rotation ticks, each row followed by its count of ticks:
The counts run from 0 to 304.
[186 138 136 161 116 141 175 123 145 116 165 167 151 200 142 120  95 116
 124 137 108 132 117 125 156 127 126 173 141 124 111 142]
193
[123 154 116 165 127 134  98 135 168 180 169  91 166 161 150 159 120 140
 119 167  93 116 127  83 141  92 134 148 155 135 107 106]
118
[ 88 142  92 106 145 139 148  99  68 101  79 114 107 117 117 139 107 114
 153 136 132 133 134 137 134 134 174  80  85 156 146 125]
75
[ 75 167 103 110  99 113  90 134 130 113  82 142 167 127 124 135 131 148
 176  95 129 153 143 144 151  73 153  96 114 137 158 113]
139
[145 130 149 122  71 139 122 147 107 125 133 118  84 140 112 113 116 133
 116 111  92 160 101 113 117 203 124 150 123 125 177 171]
3
[134 135 135 160 116 132 133 103 119 118 139 153 170 131 116 167 167 125
 168 128 126 108 188 151 174  75 138 116 114 173 134 121]
59
[161 111 152 175 142 129 161 111 119 141 189 129 137 185 141 158 121  96
  97 182 107  94 124  95 149 145 130 122 141 118 118 110]
188
[148 143 181 149 150 129 145 126 142  69 121 129 165 186 134 120  67 133
 111  89 134 131  97 100 129 125 165 106 112 144 119 120]
279
[109 165 154 125  82 137 113 153 115  73 109  90 106 132 145 120 117 139
 104  87 114 162  86 131 125 181 105 134  92 122 170 149]
4
[182 102 134 162  84 131  95 154 159 159 147 142 167 116  99 121 122 143
 159 110 107 112 114  83 140 119 169 155 145 156 124 155]
130
[118 113 149 110 140 133 130 127 121  77  99 117 146 103  92 136 126 161
 143  67 131 120 150 141 122 115 156 120  62 180 138 123]
151
[ 96 129 138 157 141 125 170 149 116  95 142 153 139 171 118 148 119 130
 112  88  88 122 135 175 154 136  99 187  73 137 137  94]
256
[159 148 113 149  89 134 121 119 140 158 141 111 133 170 143  99  94 119
 137 163 107 141 104  86 143 127 154 132 193 113 130 186]
200
[174 108 127 131 131 124 122 158 155 148 166 110 141 129 158 128 101 108
  83 115 117 101  64  91 116 195 126 148 120  92 120 127]
108
[125 114 110  98 120 118  82 127 129 126 123 105 148  71 138 164 168 127
 141 101 163 104 149 142  94 144 115  92  67 132 153  95]
231
[131 111  94 118 120 127 149 133 172 121 119 168 195 133 121 107 113 146
 149  96 111 127 140 135 150  68 151 165 152 136  94 162]
47
[170 100 139 159 108 131 117 110 101 140 152 135 159 115 103 161 173 109
 158 146 113  89 182 112 170 109 159 105 134 175 135 130]
60
[165 110 151  98  83 109 110 109 172 104 159  97 163  88 162 121 153 127
 126  91 164 137 130 109  98 133  99  92 110 102 111 167]
300
[ 91 154  98  96 176 159 166 110 114 112 119  91 111 160 142 135  66 138
 103 135 106 133 109 126  98 149 144 146  88 141 110 113]
93
[164 120 147 124 121 116 105  94 150 147 156 121 147 111 140 134 141 106
 132 136 154 129 122  76  98 142 151  38 133  97 125 131]
294
[100 147 140 151 118 111 149 106 115 153 167 103 122 161 163 145 143 105
  86 176  96 137 127 131 157 142  93 127 145  82 129 146]
183
[121 119 144  99  96 113 119 135 127  75  99 129 140  94 118 126 148 136
 142  53 139 142 149 155 121 137 124  99  72 143 153 143]
150
[198 101 146 115 135 136 145  87 174 149 174 140 158 141 114 129 120 130
 153 117 133 123 151  94  86  98 157 102 123 145 107 142]
298
[ 43 134 121  94 112 101 124 106  90 125 114 101 110 103 123 144 163 119
 111 114 117 151 151 157 127 143 101  80  88  92 148 137]
161
[112  81 125 142 129 104 131 169  95 119 128 147 129 111 121 147 140  92
  89 114 105  89 100 125 158 204 127 128  80 110 146 110]
254
[103 101 125 131 154 115 122 104 169 188 172  88 147 144 120 128 111 145
 106 158  98 132 131  73 115 103 147 131 156 105  88 142]
31
[ 97 160 142 126 150 156 129 142 103  71  84  81 112 143 126 130  69 143
 101  90 117 139  94 123 117 164 142 134  92 153 151 124]
5
[132 126 125 144 101 126 145 125 179 128 155 113 186 118 129 129 142 151
 141 118 108 109 161 126 166  68 125 161 158 156  82 173]
48
[ 97 128 122 108 147 133 207 115 131 111 144 142 113 178 124 113  99 128
 114 112  90 142 143 162 129 132 109 182  99 117 102 159]
175
[109 103 158 124 108 109 163 128 117  99 164 105 109 120 139 128 158 112
  84 101 115 140 127 152 126 187  81 134  90  95 121 157]
172
[ 96 119 112 125 180 135 184 108 110 136 148 122 126 184 132 139  88 116
 102 167  84 129 130 126 146 129 154 150 134 116  95 127]
181
[146 118 135  94 105 145 159 116 120 137 149  87  74 122 129 121 103 120
 113 138  98 146 116 102  97 204 131 149 115 125 129 167]
90
[135  84 150 162 115 131 156 152 111 145 161 143 112 142  95 124 124 116
 109 120  63 118 115 112 154 178 138 178 117 135 137 151]
258
